128 stands for zero in the data rows.
Here are some numbered points:
[143 146 132 116 113 125 119 129 122 122 117 155 136 119 134 112 123 138
 144 122 117 137 148 131 101 179 141 136  90 115 133 108 116 140 114 125
 115 163 149 124 129 141 154 147 104 102  96 122 146 131 156 137 101  95
 109 120 144 124 133 120 122 122 136 132] 0
[179 126 138 100 113  89 115 157 121 135 139  83  89 154  75 164 124 156
  52 141  46 109 160  97 139 118 107 126 144 105 152  46 130 115  91  80
  70 130 143 131 106  73 131  74 112 117 159 113  99 167 136 120 137 152
 158 125 105 134 131 237 162 138 123 177] 1
[164 128  86 168  68  95 124 128 157 144 101 125 189 155 149 119 113 123
 173 118 138 156 155 105 130 133 169 136 138 117 102 136 133 165 113 109
 130 149 163 111 107 176 145 190 115  61 122 129 152 145 142 131 127 113
 134 126 180 132 118 133  83 125 109 112] 2
[191 104 119  75  72  83 148 151 152 162 115  90 118 165  98 192 118 116
  70 111  84 135 172 108 179 109 132 107 163 111 134 101 137 140  86  35
 117 128 143 111  83  85 192 131 107 114 129 155 147 164 153 104 132 150
 162 131 139 172 136 202 140 123  93 176] 3
[107  54 221 108 127 115 187 121   6 158  68 200  97  22 172 129 159  63
 148  74 141  72 149 214 140 170  72 116 106 178 165 189 118 107 205 109
  86 217 145  68 159  65 245 157 169 151 145 177 187 105 171 159  59  71
  33 174 108 124 210  91 154 137 116 120] 4
[149 138 161 121 109 114 155 155 148 147 150  79 104 134 134 113 134 121
 105 129 128 159 152 130 141 114 116 126 107 137 127 128 116 148 106  82
 125 134 148 125 126 115 128 131 127 121 131 133 128 127 110 138 126 138
 155 116 147 133 137 171 136 130 105 140] 5
[ 16 115  63 153 170 150 131 150 233  40 100 199  93 132  73 159 172 144
 180 182 118 146  71 104 115 107 129  88  85 207 198 120 157  52 211 225
 181   0   0 138 110 138   0  22 255 177 135 113   0  91 127  95 112 207
 125 194  79 106  77 105 111 104 141 190] 6
[ 90 142 107 158 188 169 121 110  72  94 102 119 162 110 161 113 123 135
 159 143 127  98 138 108  97 155 136 151 103 131 125 138 150 113 134 174
 116 103 123 132 172 141 110 120  65 189 103 129 108 121 133 124 138  91
 109 135  78 111 108 103 123 117 152 104] 7
[ 87 125 138 143 153 125 109 102 107  65 125 184 142  99 187  92 133 122
 200 141 135  97  81 149  78 227 147 118 103 200 146 123 126 123 177 208
 110 144 127 117 146 172 110 128 122 129 122  93  87  84 140 145  89  88
  74 163 129 105 123  64  95 113 171  91] 8
[162 162  81 134 169 113  84 132 163  93 177 113  73 146  74 171  87 160
  67 150 101  85 124  56 119 142 185 136 149 147 143  96 137 104 154 145
 146 103 102 123 143 112 100  91 128 133 154  83  87 106 121 118 172 158
 131 154 151   0  98 112 100 156 197 139] 9
Which point above is nearest to each new point by angle? Its number follows each.
[120 107 151 113 134 131 157 125  73 141 110 149 113  95 134 125 136 117
 133 114 132 112 132 160 128 146 111 118 133 146 143 145 134 120 148 117
 114 151 133 113 122 114 160 142 136 137 135 141 147 117 130 143 109 109
  98 144 115 131 151 111 134 123 122 120] 4
[137  91 125  51 200  56  65 142 202 168 100 160  46 100  70 193 147 163
  94  67 158 122 158 136 132  81 102  87 156 200 181 145 147 123 197  99
 163 105  76  85  82 128 106 134 172 156 146 139 159 130 152 161 122 168
 112 152 190  95  88  70 129 120  92 126] 6
[ 82 159  50 135  74 164  80 124 143 175 162 138 219 137 115 107 115 101
 100  97  77 117 133 124 115  78 141 106 105  93 109 255  75 106 131 223
 111  88  94 165 178 110  85 140 138  92  98 111 183 135 145  90 203 115
 135  40 109 155 143  93 155 134 208 116] 7
[111 122 179 107 111 105 136 101 145 128 186 133 147 108 123  82 119 109
 139 134  89  96 107 187 165 147 102 131 137 152 125 125 118 123 132 156
 128 152 132 177 120 147 125 147 179  95 164 136 133 144 121 150  99 133
 120  93 138 165 181 137 126 150 139 148] 4
[117 135 116 117  67 144 157 116 132 126 126 158 186 159  90 144 124  97
 108 115 108 137  96 121 155  77 146 102 138  88 109 160 120 114  70 142
 142 103 159 176 131 120 168 130 110 126  75 139 170 157 163 104 144 148
 152  70  90 177 175 122 161 112 116 155] 3
[ 62  62 121 143 135 112  96  78 195  91  89 139 165 139  76 160 172 155
 160 128 140 148 112  70 205 117 108 145 153 141 147  95 131 116 156 164
 141  86 113 140  99 152  95 104 199 129 148 145 100 131 168 127  77 148
 155 128 114  75 129 101 115  73 122 145] 6
[ 87 146  99 100  73 161 160  96 146 117 138 151 200 145  98 184 138  86
  86 115 139 122 110 125 151 106 146  97 123 120 101 153 140 124  70 151
 146  94 133 200 161 128 147 147 130 130  79 108 175 154 181  91 117 201
 137  62  99 195 184 126 151 101 116 195] 3
[ 66 114  99 172 113 140 114  82  91 124 186 172 141 108  42 166  95 103
 123  64 151 118  79 166 151  96 120  84 170 157  87 164 150  73 221 235
 132 130  58 105 185 100 106 116 214 142 153 128 112 115  88 100 211 120
 147 194  72 141 151 118  80 124 186 120] 6
[123  98 117 166 131 159 114 126  65 165 101 154 196 131 126 134 131 118
 162 120 127  84 141 139 131  97 104 175 149  60 103 131 123 112  92 171
  88 157 126 146 130 125 159 133 120 110 152 136 144 150  95 123 161 106
 151 109 115 121 128 132 143 140 137  76] 7
[ 57 180  88 147  54 111  91  48  92  77 143 249 191 104 126 159  84 190
 177 155 124  85  36 173  94 255 134 147 142 152 112 124 143  71 179 242
 112 140 120 143 166 190 160 158 133 117 132  93 142 123 215 121 116  89
  67 184 111 153 148  36  90  88 211 133] 8
[136 131 158 127 135 104 129 123  95 107 127 144  98 111 120 125 138 158
 109 151  87 117 134 131  84 188  90 146 116 121 139  51 147 116 154 133
  68 150 131 113 131 111 130 128 157 127 125 102 113 135 117 143 110 111
 103 135 104  97 137 145 128 118 159 138] 1
[ 98 200  49 145  68  96 112 147 202 116 207 112 160 158  67  91 131 141
 112 114  84 157 124 115 101 152 178  28 145 213  77 205 125 108 222 183
 172  82  75 144 110 149  79  86 145 120 155  49  62 119 139 118 172 168
 131 119 122 118  88 141  77 174 167 183] 6
[137 100 143  85 153 103  96 143 179 153 109 148  82 122  86 176 152 157
 102 101 158 135 145 133 133  89 106 102 137 182 164 136 138 111 172  96
 154 110  94  94 103 112  95 132 166 121 135 131 159 123 143 142 116 153
 108 125 182 106 100  93 120 122 100 134] 6
[ 72 118 112 155 120 141 122  97  78 147 156 166 141 113  86 156 116 114
 125  90 129 117 121 156 145  95 125 101 160 152  95 177 144  89 197 211
 131 132  88 116 154 106 117 118 202 142 146 131 113  99 108  92 195 118
 149 192  81 129 147 115 100 152 180 119] 6
[204 172 131 100 130  93 102 127 176  88 165  99  84 169 100 137 104 145
  64 163 116 126 114  76 129 182 222 162 131  89 140  35 109 158 119  79
 168 136 180 132 116 144 127 142 126  90 110  73 135 158 140 134 116 157
 146 135 174 109 116 134  87 137 147 149] 9
